Turns, then the turns between two rows, first turn first; the first pair answered:
turn L:
[ -5.2 -17.8  -2.3   8.3   8.5   3.7  -4.2  -6.7 -27.6  10.2 -13.2  24.4
   5.3] => [ -7.7 -19.3  -5.6  24.0  -5.6  -5.1  -0.6   6.0 -11.9  13.7 -13.1  21.6
   1.3]
[  1.3  -4.0  25.4  38.8 -25.0   2.1   7.0  -7.3   5.3  10.9 -15.0 -21.2
   3.3] => [ -4.5  18.7   4.8   6.8 -19.9  -4.6   3.7  29.8  27.4   5.8 -25.6 -17.8
 -15.5]
[ -1.2  -4.1   0.0 -12.4  -7.5   9.0  -5.1  22.0  11.9   6.1 -37.1   5.2
 -10.2] => [  3.5  -4.5   8.1 -24.3   7.3  19.6  -7.2   0.4 -10.8   1.2 -34.9   7.0
  -3.2]
turn R:
[-53.4   7.2 -25.1 -32.1  40.7  58.4 -57.8 -19.2 -36.7  37.6 -30.3  18.6
 -26.3] => [-48.4   2.6 -40.4 -47.6  53.7  49.5 -55.7 -29.1 -15.0  33.8   8.5  19.5
 -27.5]
[ -9.7 -19.0  -1.8   7.0 -10.4  20.5   3.6  10.5 -42.0   2.3 -40.9  10.4
   4.2] => [  0.0 -33.4 -39.2 -19.1  13.3  -0.5   5.6  -5.4  -1.6  -2.1  35.0  17.6
   0.0]
[  4.0  10.0  -1.4 -31.0  14.7  -4.5   2.4 -16.3  -7.4 -21.5  20.9  -1.5
   4.0] => [-10.1   5.4   6.7  -2.4  -8.2   2.3  -2.7   5.3 -32.8  -9.6 -32.2  10.0
   1.9]
[ 33.6   6.7  28.4   9.2  -4.5 -13.1   8.6 -17.9 -26.9 -29.0   4.9   4.1
  21.8] => [ 18.3 -20.3   1.9  31.8 -19.0 -23.7   2.8   6.6 -25.7 -11.2  -4.8  34.1
  12.1]
turn J:
[-18.4  -2.5 -11.7  33.5 -18.0  -7.7  -5.4  26.9  34.5  11.3 -14.4  -3.9
  -4.0] => [-22.6   0.4  -7.8  31.9 -17.5  -0.5  -9.6  27.6  24.7  12.8 -28.5  -2.8
  -5.1]
[  2.5 -10.9   1.6 -10.8  12.9  14.3  16.2 -24.7 -34.0  -8.0  36.6  14.0
  38.2] => [ -2.5 -11.2   2.7 -11.1  14.6  23.4   9.3 -30.8 -32.4  -2.1  36.0  10.1
  35.2]
[  2.6  51.7   5.8 -67.0  24.8  23.4  -2.2   8.3  -8.9 -20.8 -26.5 -19.8
 -17.3] => [ 24.3  45.9  -6.1 -63.4  19.4 -14.8  23.5  21.3  12.1 -39.7  10.3 -14.4
  -8.6]
turn A:
[  9.2 -27.8 -54.2  19.0 -12.4 -47.2  17.6  44.2  -2.9 -10.1  29.4  48.4
  -7.6] => [ 27.0  13.0  26.5  57.3 -45.1 -27.8  31.0  14.3  28.3 -20.4  23.3 -39.2
   8.9]
[-14.5   7.2  -7.2  -5.6   2.1   9.7  -6.8   0.8  -8.8   1.8 -22.1  11.4
 -10.3] => [-16.4   7.0  -2.0   9.0  -8.5   9.5  -7.0   1.8   5.9   7.4 -20.7   1.6
 -12.4]
[  5.4  21.6  13.7 -16.8 -19.4  -1.3  12.7  48.5  -6.7 -14.2 -52.1  -9.5
 -10.0] => [  1.1  12.4  -3.0 -19.9 -15.4  -5.5   9.7  55.6  -8.3  -9.7 -50.3   7.9
 -14.4]
Pairs:
Each pair is two turns apart.
[ 20.5 -34.5 -26.0  -5.0  13.3 -12.3  -9.8 -14.7 -43.0  -7.9  36.2  47.4
   1.3] => [ 39.3   3.8  41.2  13.2  -4.7   5.3   1.7 -43.0 -30.0 -22.2  28.7 -19.5
  18.2]	A, A
[  3.6  22.6  18.4   7.2 -17.3   1.9   3.0  25.2   9.0  -1.6 -27.3 -22.6
  -2.9] => [ -1.1  18.9  15.1  10.9 -14.9   7.9  -3.7  10.5  30.2   5.7  -8.0 -32.9
  -7.6]	J, J
[  9.9  -7.2  22.9  21.8  15.8   9.8 -13.4 -32.7  -5.9   6.4   3.8 -52.7
  11.0] => [  3.2 -32.7  -4.2  47.0  -7.5 -18.9  -4.5  16.1 -26.6  12.1 -28.5  -4.5
   7.6]	R, J
[30.5  7.9  6.9 -4.2 15.9 27.5 -7.1  3.1 37.3 -9.8 19.3  0.6 -0.3] => [ 12.5  -0.5  -8.5  -8.0  17.9  37.0 -20.6  18.7  13.7   2.6 -13.1  27.5
 -10.5]	J, A
[ -2.3  34.5 -10.0   7.1 -30.2  24.2 -11.2  27.3  52.5  -2.8  13.0 -14.7
 -14.8] => [  0.8  52.1   3.2 -32.9  -0.6  47.8 -18.1   4.7  14.4 -14.9   1.1 -15.2
  -8.0]	R, L
[-27.4   1.1  -1.3  13.4 -16.3  13.1 -13.8  19.0  26.6  16.5 -24.7  -7.2
 -22.0] => [-10.8  17.9  -1.7 -31.6   8.8   5.7  -2.1  22.7 -17.3 -11.9 -34.1  13.1
 -12.1]	J, L
[ -5.6  -1.7  10.4  25.6 -33.3  -1.9   2.1  14.0   3.1  10.2 -11.1   9.9
 -10.0] => [  9.3   6.4  10.2   5.9 -16.5  -7.3   8.4  -7.2  25.6  -2.9  33.9  -6.7
  -5.5]	J, R
[  0.1 -17.2   4.5  12.9  -4.6   4.7  -5.6 -29.6   3.1  14.5  17.1  -4.0
   5.1] => [  4.7  11.8  16.6   2.6  -9.8   4.5  -1.5 -13.6  20.8   4.3   7.1 -26.0
   0.8]	L, R
[ -5.8 -15.3 -31.6   0.1  -2.4  11.9 -20.1   1.3  16.4  -7.3  43.7  19.9
  20.2] => [ 18.8  21.0  17.1  -7.8  -9.2  13.9   2.9   2.2 -15.6 -37.9  10.7  -3.7
  40.5]	R, J
[ 38.1  16.5   1.8   5.5   7.6 -22.4   8.0   0.1 -11.7  -0.1  -2.4 -11.0
  23.9] => [ 36.5  17.2  -4.8  -6.8  16.2 -20.6   5.6  -0.1 -16.5  -1.1  -1.5  -5.1
  22.6]	A, R
[-15.7  -0.5  -3.4  25.4 -31.2  -9.9   7.4  18.0  13.5   7.4  11.4   5.4
 -14.1] => [-27.9  18.6  -7.2 -11.5 -10.9  11.9 -10.6  17.9   4.1   7.1  -6.6   6.2
 -25.7]	J, L
[-12.4 -11.2   3.6  33.9 -19.7   4.6   1.5   3.3 -15.8   9.8 -24.9   2.9
   5.2] => [ -6.0 -25.8 -28.0  11.2   0.8 -11.7   4.7  -3.2   0.0   5.5  22.9  20.8
   4.6]	A, R
[ 14.2   8.5   7.2   5.0 -23.4 -26.7  26.6  30.1   0.0 -18.3  -2.4  -7.6
   2.7] => [ 15.5  16.1  -1.3 -30.8  -0.1 -20.9  21.5  22.9  -9.0 -26.2   4.7  -0.7
  -0.2]	R, L
[-30.7  -1.8  13.4   3.6 -10.9  19.1 -14.8  -1.8  19.0  28.3  -8.0 -25.9
 -16.1] => [ -9.2  11.8   9.3 -18.0 -11.1 -12.6  12.8  37.6 -18.3  -3.6 -34.0   2.0
  -6.0]	L, J
[  7.8  20.6 -12.2  18.0   3.3 -25.3   2.0  13.2  74.2  -3.5  26.8 -26.4
 -25.8] => [ 36.9  25.7  34.0   1.7  28.4  -7.7  16.7 -45.2   3.6 -30.4  27.6 -34.7
  12.7]	A, L
[ -5.1  22.8  -1.2 -31.0   7.1   8.9  -0.4  17.8   0.9  -7.0 -17.7  -4.8
  -6.4] => [ -7.3   4.0 -22.7 -19.1   1.5  -8.6   2.1  26.6  20.4  -0.2   4.8   7.6
 -10.5]	R, J
[ 18.5 -25.4 -14.8  34.0  -1.5 -16.6   4.9 -18.8 -17.0   9.1  13.0  23.1
  42.7] => [-14.8 -13.4 -29.7  30.5  -5.1  10.1 -28.0  -5.4  32.9  38.3   4.1   3.4
   9.9]	L, J
